Where one turn sends some rows of the set: a few examples, then the rows asked:
Soran: [-27 -26  -6 -37  -6   7  22  -1   2 -19   7  -3   7   7  25 -21   5  14
  -5   4 -10  16  22]
Mikof: [  0  16   2 -18   6 -12  26 -13  -5  -1 -23  -4  -9 -29   9  21  29  21
  11 -17 -18   0  -4]
Lik: [ -1  -3  18 -25  -5   3  16   1  -3  -5   6  -6  25   4  20  -6 -13  19
   3   5  11  41  -3]
mikiv: [  2   9   4 -13  -8 -11  32   3 -11 -17  18 -21 -17  -5  24  29  22  17
   5   5 -37   6   0]
rivuk: [  7  10   1 -36   0  -5  48 -13 -14   1  -9 -16   0 -15  18  16  29  13
 -10 -16 -20  -8  -2]
puvi: [  2  -1 -15 -21 -10   5   1  -3  14   0   0 -13  25   0  18   5  21  29
 -17 -30  27  -3   9]
panu: [ -9   3  -1  -6  -8  -2  13  -3  14  24   0  -7  -1 -12  -9   9   7  -2
   7  31   0 -19  10]
golop: [ 14  -8  18 -18   6  11  15   5  16  27 -14   2  14  21  14  34  14   7
  -3  14   9  24   8]
kavi: [ -1 -10   3  -9  18 -19 -22   5  23   6  -9  -1 -15  18   7  10  -2  10
  15   8  17  11   9]
Ter: [  4   8   5 -35  -7  -9  47 -11 -18 -12   8 -21  -8  -4  23  13  23  17
  -6  -8 -29  -6   0]
zevuf: [ -9 -21   8 -10  -7  -9  18   3 -20  -2  15   4  17 -12  19   0  17  27
 -15   7  16 -19  10]
lukeb: [  9  24   9 -22   2 -12  38 -11   0 -11  -2 -19 -16 -19   9  32  22  11
  10 -10 -24  -6  14]
petir: [ -4   6   0 -35 -13  -7  37  -7 -14   6 -20 -13  -2 -12  14   9  33   5
  -2 -15 -27   4 -14]
mavuf: [  9  20  11 -28  -4 -10  39  -9  -9 -20  14 -22 -16  -4  19  23  19  16
   6  -8 -30  -4  12]
Paz: [  2  -1  17 -31   8  11   0  -6   0  30  -7  11  10  13  16  10  35   3
 -17  -3  -7 -16  27]
noge: [-13 -34 -12 -16  18   6  21  -6   4  -3 -15  16  10  -2  27   3  21  28
 -17  -1   7  -6  19]
rubu: [  0  -1  -3 -23 -15   9  -3  -3  35  12   1 -12  10   7   2  28  31  21
  -1 -16  19  -1  24]
Deka: [ 11 -17  19 -14  12   5  15   3  -5   3  -5  10  25   6  28  22   9  31
 -11  -2  22  26   1]
dom: [ 18   3  15   2  -2  -8  17   3  14   9 -18  -6  -2  24   9  20  -9   5
  15  24  16  11  -5]
maba: [ 16  17  -4 -19 -18   1  -1 -13  20  -4  13 -21  -6  39  23  -6  -1  27
   1  -1   0 -13   8]
ketu: [ -6 -26  -8 -23  10 -11  -9  11   1  -2  14 -10   2  25  28 -10  -8  15
 -10   8  11  20  -1]
gari: [  1   7 -20 -26 -23   6   8  -7  11  -3  14 -26  17  14  21 -16  -1  24
 -12 -11   8   2  -3]
mav: [ -4 -29  -8 -24  15  -7  -8  11   4  12  -9   0  11  20  26   0  11   8
 -17  -7  19  15   0]
lekud: [ 10   3  -3  -9 -20  -6   1  -8  33   1   8 -18 -12  23   5  24  14  32
  13   7  13 -15  14]
kunep: [ -6   1   5 -14   3  -4   6   0   2 -34  -6   1 -14  25  32 -18  -3   5
   9  -6 -11  -1  31]
muk: [ -6  -9 -11 -17  19  16  11  -3  31  12 -22   7  -4  11  14  18  23  -5
  -4   3 -11  -2  31]
Vir: [ 18  18  26 -13   2  -3   6  -1   1  -7 -11  -4   4  29  23  -7 -19   7
  13   1   5  23   2]
Rof: [ -6 -23  -5 -20  15 -10 -14   9  21  21 -17  -1   1  12   6  11  12   0
   0   1  20  16   5]
gog: [-14   9  16 -34 -15   7   3   4  -6  -2  29 -11  13   2  15 -15   3  -7
  -3   6 -16   9  26]
fene: [ 12  24  15   3   9 -10  -6  -3  -8  -9   2   5  -6   8  22  -5  -1   6
   4  -1  -1 -28  23]
nofub: [  7   4   5 -24  -9 -10  36   0 -26 -11  -5 -14  -9   8  33  13  30  13
  -9 -12 -31  -5  -7]
Mik: [  6  20   2 -28   4  -5  40 -13  -2   2 -13 -16  -6 -24   8  26  30   8
   2 -17 -19  -6   7]
mup: [  3  26   9 -17   7  -4  16  -9   3 -10   1  -9 -15 -15  15  31  26  16
  14 -11 -37  10  12]
tedav: [ -9  -4 -13   7   0  -6  16   5  27 -15 -14  -4 -19   7   8   7  -1  -4
  17  18  -3  -9  23]
vopiz: [ -2  -9   3 -19  13 -13 -21   5  14  -4  11  -7 -12  30  20  -4  -9  10
   8  10   2  20  10]

maba moves to puvi
lukeb moves to Ter
And these:
mav moves to kavi
noge moves to tedav
Vir moves to Deka
mup moves to nofub
panu moves to gog

Where one turn sends some rows of the set: a few examples, then the rows asked:
Dar: [  5 -28 -33  25  22 -17  24  -4  20  14   4  -2  -1   7  10  25  30  27
 -14 -16  -4 -12  -9  25  -3  -4  11  12 -23  26]
gef: [  1   9 -19  -2  37 -19  13  19 -10 -13   2  10  -3  11  -1  10  -9  14
 -26 -38  19   4  -9  38  -5  -5  18  21  -2  26]
Viro: [ -2 -31 -15   1  -9   2   3  21 -27  20   5   0 -16 -12  -1 -35  -3   2
  -4   0  28  -8  17  16  -1 -16   5  13   4   0]
Nuz: [  2 -37   6  -7   8   2   8   4   9  29  12  -3 -14 -25 -14 -14  12   1
   8 -19  24 -28  -6  26 -16   9   4   7  -7  36]
ribup: [  4  -2 -30  10  -2 -37   9  16   2 -12 -11 -12 -12  23  -3   4   6   3
 -45 -25  19  -5   8  31   1  -7  -2  10   0  17]
Buvaz: [-10 -16 -27   9  12 -11  -6   9  -6  34  -3   4   7  11  -9   7   1  -2
 -30  -2  19  -7 -12  25  -6  -7  31  18 -13  59]
vibo: [  4 -52 -14  -1   4  17   2 -13  -4  26  -2  13 -14   4 -27   0  25  10
  12 -13   4 -14  -9  30  14 -15  -2  12   9  22]
loza: [  2  10 -23   2  16 -28   9  24  -4 -17  -4 -11  -7   7   5   6   4   4
 -33 -36  24   7   7  38  -1   0  12  13   0  31]
Bizu: [  9  20 -16   6   3   2  19  -9   8  47  -9  10  13  10 -21   4   6 -11
  -3 -13  18 -20  -3  17 -30  -9  28  27 -12  -5]
mobug: [  8  14 -39   9  -2 -14  14   8   0  21  15   2  -9   3 -13   3  14   3
  16   8  19  -6  28  27   3  12  42  14  -7  -8]
tesu: [ -5 -17 -29  15  17 -13   9  -1   7  35   9   6   5  10   0  30  26   7
 -26 -16  12  -5 -22  21  -6 -18  14  17 -21  52]
Vamo: [ -3 -11 -14   1   0  21   3  11 -24  36   6   7  -6 -17   5 -23  11 -19
 -19 -16  35  -7  -1  20  -8 -21   0  19  11  16]
fet: [ -2  11 -16  -9  -3  12  13  -9   2  15 -15   7 -24  -3 -13 -20 -12  12
 -15 -36   7 -15 -15  26   7  -4   1  14   5 -23]
favi: [ -6 -28 -32  11  17 -13  -1  13  -2  15 -16  -9   7  13  -7 -13 -11  13
 -24   5   6 -16  11  31   0   9  39  13  -8  41]
Gige: [ 14 -10  -1  -6  22  -8  12   8   4   1  19  -6  21  26  -4  19   7  20
 -20 -25   7   4  15  37   0   3  33   9 -31  -3]
todok: [  8 -35 -14   1 -14  -2  13  10   6  15   7   5 -17   1 -16   5   3  -3
  -8  10  18   1 -43  35   5   3  49  10   0   6]
fazo: [  0  23 -27   8   5  -2  17  11  -1  40   8  11   0   5 -16  -4  -4   1
   8  -3  22 -21  21  21 -23   4  40  24 -11   1]
letaf: [ -7  18 -14  -9   0   9  17   3  -1  12   4   8 -29 -16  -3  -8  -8  24
   2 -43  11  -7  -7  23   1  -8   2  15  -5 -12]
Kom: [  6 -16 -28  18 -17  32  27   1  23  11  -7   2   1 -11  10  -3  10  13
 -14 -14  18 -15  -1  33 -36  -6  22  13   8  14]
ziti: [ 21   5 -24   5  -8  -8  16 -25  13  33 -15   2  15  10 -22  16  28 -13
  -5  -9  11  -5 -11  24  -9 -10  24  22 -13 -15]
num: [  0  -7 -28  10  12 -34  13   4   3  -5  -9   6 -13  35 -10   6  -5  15
 -48 -24  10 -11 -10  27   1 -17  -5  15  -2   5]
rebor: [  5 -38 -35  22  25 -17  17   5  13   3 -14 -10   3  10   5  -3   8  32
 -13  -2  -6 -20   7  31   1  10  27  12 -15  21]
kez: [ -5   8 -23  -8 -17  -2   1  -7  10  15 -14   2 -26  -2 -20 -17  -6  -8
 -20 -28  14  -4 -13  31  19  -1   0  10   8 -20]
roner: [  8 -46  10  -7  13  12   6  -1  -4  30  -3   1 -10 -11 -22  -7  18   3
  15 -23  11 -17 -18  24  -2  -8   5  14  -4  27]
Rim: [  1  -2 -18   2   8   0   1   8  -3  24  14   0  12  49 -15  12  -2   5
 -48  -9  15 -13  21  30   5  -6  22   8 -11   5]
Lat: [ -4 -45 -31   5  -4  13   0 -16   9  23  12  12 -20  -1 -21  -5  23  10
   2  -2  17 -21   9  32  13  -2 -10   6  15  26]
defe: [  2 -42 -17   8   9  -8  16 -10  15  12  24  14 -11 -21   0 -10  22  -1
  -1 -18  18   6 -21  32   5  -7  -6  17  -3 -24]
Meb: [  0   6 -16   6   4  -8   4   4  15  23  22  -9  15  36  -9  18  15  -7
 -50 -22  23 -11  20  33  -3  -2  15   8 -15  13]
kapa: [ 18 -28 -16   2  -9  17  21  -7  18   5  -4   3   5 -16   0  -5  -1   3
 -19  -2  18  -8 -31  43 -20   9  42   7   5   8]
pab: [  8  -9 -11  -6  18   1   6   9 -10  10  12   2  15  44 -13  10  -3  22
 -27 -12   3  -5  18  32   8  -3  35   9 -19  -3]
ril: [ -9 -30 -22  19 -24   4  18  32   2  27  17   6 -34  14 -13  17  12   5
  -2   4  16   2 -18  22   2 -17  36  16   1  10]
Vop: [-10 -18 -31  28 -23  24  27  28  16  21   7   4 -20   7   2  12  17  13
  -5 -11  15  -8   6  20 -22 -24  18  18   6  15]
kupip: [  0 -21 -17   5  13  16  13 -11   2  30  18  14  -2 -24   6  -8  26 -22
 -15 -27  30   0 -24  29  -5 -16  -7  23   8  -1]
keta: [  0  -1 -22   1  31 -22  18   8  -7  -4   0  20  -7  28  -7  11 -17  19
 -35 -32  10  -5 -19  29  -1 -16   8  23  -2  12]
pudom: [-14  22 -18  -8 -12  -3   6  11   5  10  15   1 -33 -21  -6  -1   3  11
   3 -42  24   7  -3  24   7  -7   4  11  -7  -1]
zozul: [ -5 -35 -17   4  -3   1   5  -4  18  27  19   3 -20 -17 -13 -15  16   8
  -1  -3  29 -32  11  32  -8  12  -6   2   5  33]
ribo: [ 20   1 -37   7 -11 -17  12 -14   8  17   1  -1   0   7 -19  15  32  -2
   9   3  12   2   8  29  11   5  31  13 -11 -19]
Tetov: [ -1 -48 -19   6  -4 -16   8   8  -3   9  13   3 -16 -16  -3 -27   3  12
   6  -2  17   0   6  23   7  -8   3  12  -4 -23]
ledap: [  9   0  -4   1  14 -12  11   6  20  11  24 -11  20  23  -2  24  20   2
 -32 -31  16   1  15  37  -7   4  21  10 -27   9]
rokat: [-13  14 -24  -8 -23 -12  -3   6  12  12   4  -3 -31 -13 -17  -5   4  -8
  -9 -32  26   9  -7  29  20  -2   3   9   1  -5]

Tetov moves to Vamo
zozul moves to roner
And these:
todok moves to Vop
Meb moves to Gige
tesu moves to rebor
ribup moves to gef
Bizu moves to ribo
pudom moves to fet

